k_702: -6	-11	-60	-43	3	36	6	20	28	-7	-4	-11	-2	20	34	-12	5	-32	-12	37	-27	-9	-33	42	-5	-34	0	-12	-14	43	64	42	-12	42	-15	-47	-16	20	42	-13	0	33	43	19	9	-2
k_560: 5	-33	-50	-53	-17	48	10	13	27	-15	31	-16	15	3	41	-37	-29	-35	-9	37	-19	-6	-14	39	-5	-46	-13	2	-3	35	61	-23	-40	45	-26	-36	-7	21	20	-3	-5	30	47	36	3	14
k_300: -10	-4	-61	-51	31	57	21	16	34	17	-17	-18	-35	7	-3	-40	21	-18	-26	11	-32	-21	-30	62	-4	-29	20	-16	-47	45	59	-70	-25	37	-5	-26	-24	-1	9	-25	-12	19	14	-7	36	27
k_526: -12	10	-63	-36	13	64	11	9	19	-3	1	-35	-20	9	5	-27	28	-36	-13	8	-19	-19	-28	47	14	-45	4	-16	-27	26	38	-30	-37	43	-9	-23	-26	8	7	-10	6	28	17	10	22	26
k_905: -11	4	-57	-59	25	89	17	7	46	-7	7	-32	-21	-11	20	-31	9	-12	-23	18	11	-7	12	71	3	-11	28	-8	-43	68	37	6	-29	43	-6	13	-20	-9	-9	-19	-2	13	16	3	-7	33
k_354: -6	18	-86	-22	5	35	-7	-11	7	7	20	17	46	-31	-32	-21	32	-57	-9	29	-16	5	-9	16	18	-33	1	15	17	35	52	-9	-47	45	-6	-42	-19	54	-10	11	9	36	47	46	-17	20
k_387: -17	1	-61	-48	5	24	-23	9	46	-36	12	-24	8	9	27	-19	-15	-30	-15	34	-8	9	-21	65	13	-52	1	23	-4	72	40	-6	-49	51	-15	3	-47	33	10	4	1	40	54	23	0	31
k_578: -8	-20	-72	-33	2	43	-13	-6	15	-25	25	-33	1	-7	23	41	-40	-50	-37	33	-40	5	-34	33	23	-78	-30	22	-22	18	60	-45	-50	41	12	-22	-36	43	-2	16	-17	79	59	41	20	38
k_687: -16	10	-62	-42	11	47	-4	13	32	-20	-3	-27	-7	12	19	-27	19	-31	-12	26	-12	-7	-34	56	7	-43	8	-5	-19	47	38	-22	-38	45	-10	-16	-30	15	8	-11	11	34	32	13	11	30
k_744: 5	-7	-48	-45	-24	106	25	7	3	-7	28	-54	-11	4	3	-14	27	-42	11	-1	6	-34	-28	47	3	-57	-3	-49	-15	1	21	17	-33	49	-39	-16	-11	-16	34	-16	-1	18	-3	10	33	3
k_249: -10	18	-70	-28	2	49	10	1	23	-8	9	-26	0	5	13	-31	36	-48	-3	6	-3	-16	-18	34	20	-54	-1	-16	-14	15	27	-22	-35	41	-8	-39	-5	31	3	-7	15	13	25	31	-6	1
k_287: -20	13	-45	-42	7	49	13	5	23	-22	38	-17	9	-7	37	-24	3	-25	1	17	10	-1	12	54	29	-27	0	10	-6	52	33	25	-55	53	-27	-17	-20	0	-7	-10	3	15	38	29	-31	23
perm: 31	-17	1	-61	-48	5	24	-23	9	46	-36	12	-24	8	9	27	-19	-15	-30	-15	34	-8	9	-21	65	13	-52	1	23	-4	72	40	-6	-49	51	-15	3	-47	33	10	4	1	40	54	23	0 -> k_387
all k_702: 42 -> 23 31 33 38
all k_744: -3 -> 26 42
17	7	46	-7	7	-32	-21	-11	20	-31 -> k_905
perm: 47	46	-17	20	-6	18	-86	-22	5	35	-7	-11	7	7	20	17	46	-31	-32	-21	32	-57	-9	29	-16	5	-9	16	18	-33	1	15	17	35	52	-9	-47	45	-6	-42	-19	54	-10	11	9	36 -> k_354

k_958: 8	-1	-14	10	-12	-17	57	14	8	1	6	6	29	-36	-48	0	-10	-6	4	-5	-9	-3	3	28	7	-5	-14	-2	-1	16	16	-7	15	-1	14	-10	-10	22	-33	12	-4	1	-12
k_707: 20	0	-1	-41	28	10	57	1	1	-12	0	-2	19	27	5	-6	0	9	22	8	90	-7	10	-68	16	-7	24	2	-4	7	8	7	14	-11	7	0	27	25	-4	-8	-9	21	-43
k_994: -11	5	-7	5	-4	-14	57	3	-5	5	-11	1	-29	4	46	-1	18	1	9	62	7	-25	-18	-55	-7	21	2	3	-3	22	13	-29	-5	7	8	18	30	4	-22	-7	1	16	-10
k_768: 57	-48	-14	16	-10	14	-10	6	-5	-14	-12	4	-4	16	-13	14	1	8	29	7	6	22	15	28	-3	-1	-17	10	12	-36	-10	-1	3	-9	8	-1	1	-2	-33	-7	-6	-5	0
k_520: -5	25	-7	13	4	-13	57	7	3	2	-4	11	-17	-7	-18	-3	-13	2	22	17	1	-11	25	13	-2	-3	-31	3	8	9	12	-14	1	15	3	-13	22	-12	-2	-5	1	7	1
k_605: 34	30	-5	-48	-13	0	57	0	-1	9	-19	0	27	-32	71	-19	8	4	-7	-47	35	10	-20	41	13	9	108	6	-22	-11	11	-12	9	-35	-2	8	0	8	-13	23	1	-1	-20
k_923: -5	25	-7	13	4	-13	57	7	3	2	-4	11	-17	-7	-18	-3	-13	2	22	17	1	-11	25	13	-2	-3	-31	3	8	9	12	-14	1	15	3	-13	22	11	9	-9	-2	11	-3
-3	-1	-17	10	12	-36 -> k_768
perm: 1	-6	-2	-7	-12	28	57	16	-36	-4	16	-33	8	10	3	0	7	1	-1	14	-5	-1	6	-17	12	22	29	-3	-48	-5	-9	14	-10	-10	8	-12	6	-14	-10	-14	15	4	-1 -> k_958
perm: -5	13	7	25	-3	1	-4	3	3	2	-7	-13	-12	-17	17	-31	2	-11	1	-3	15	8	-2	11	7	-5	22	1	25	3	13	-7	4	-14	-18	22	9	12	-2	1	-13	57	-13 -> k_520

k_12: -22	-66	25	-7	9	-15	36	23	19	-11	-27	-37	-41	11	-49	17	39	14	-52	0	-22	15	-27
k_414: 41	60	34	79	15	-26	72	-18	-48	57	54	40	108	32	-30	38	-56	16	-8	-3	-18	-31	-30
k_119: 29	89	14	-20	6	2	17	-56	-48	31	86	18	88	14	-50	31	-51	-30	19	0	-36	-40	-33
k_264: -15	19	-2	-7	-14	-20	-34	-33	-14	-13	22	-18	-14	-14	9	-7	11	-7	-7	-10	10	-1	8
k_537: 61	107	-49	15	-26	79	25	31	10	37	-1	60	75	3	70	-30	-79	-30	19	0	60	-5	19
-13	22	-18	-14	-14	9	-7	11	-7 -> k_264
perm: -56	-51	-50	-48	-40	-36	-33	-30	-20	0	2	6	14	14	17	18	19	29	31	31	86	88	89 -> k_119
61	107	-49	15	-26	79	25	31	10	37	-1	60	75	3	70	-30	-79	-30	19	0	60	-5	19 -> k_537
all k_264: -7 -> 3 15 17 18
15	-26	79 -> k_537

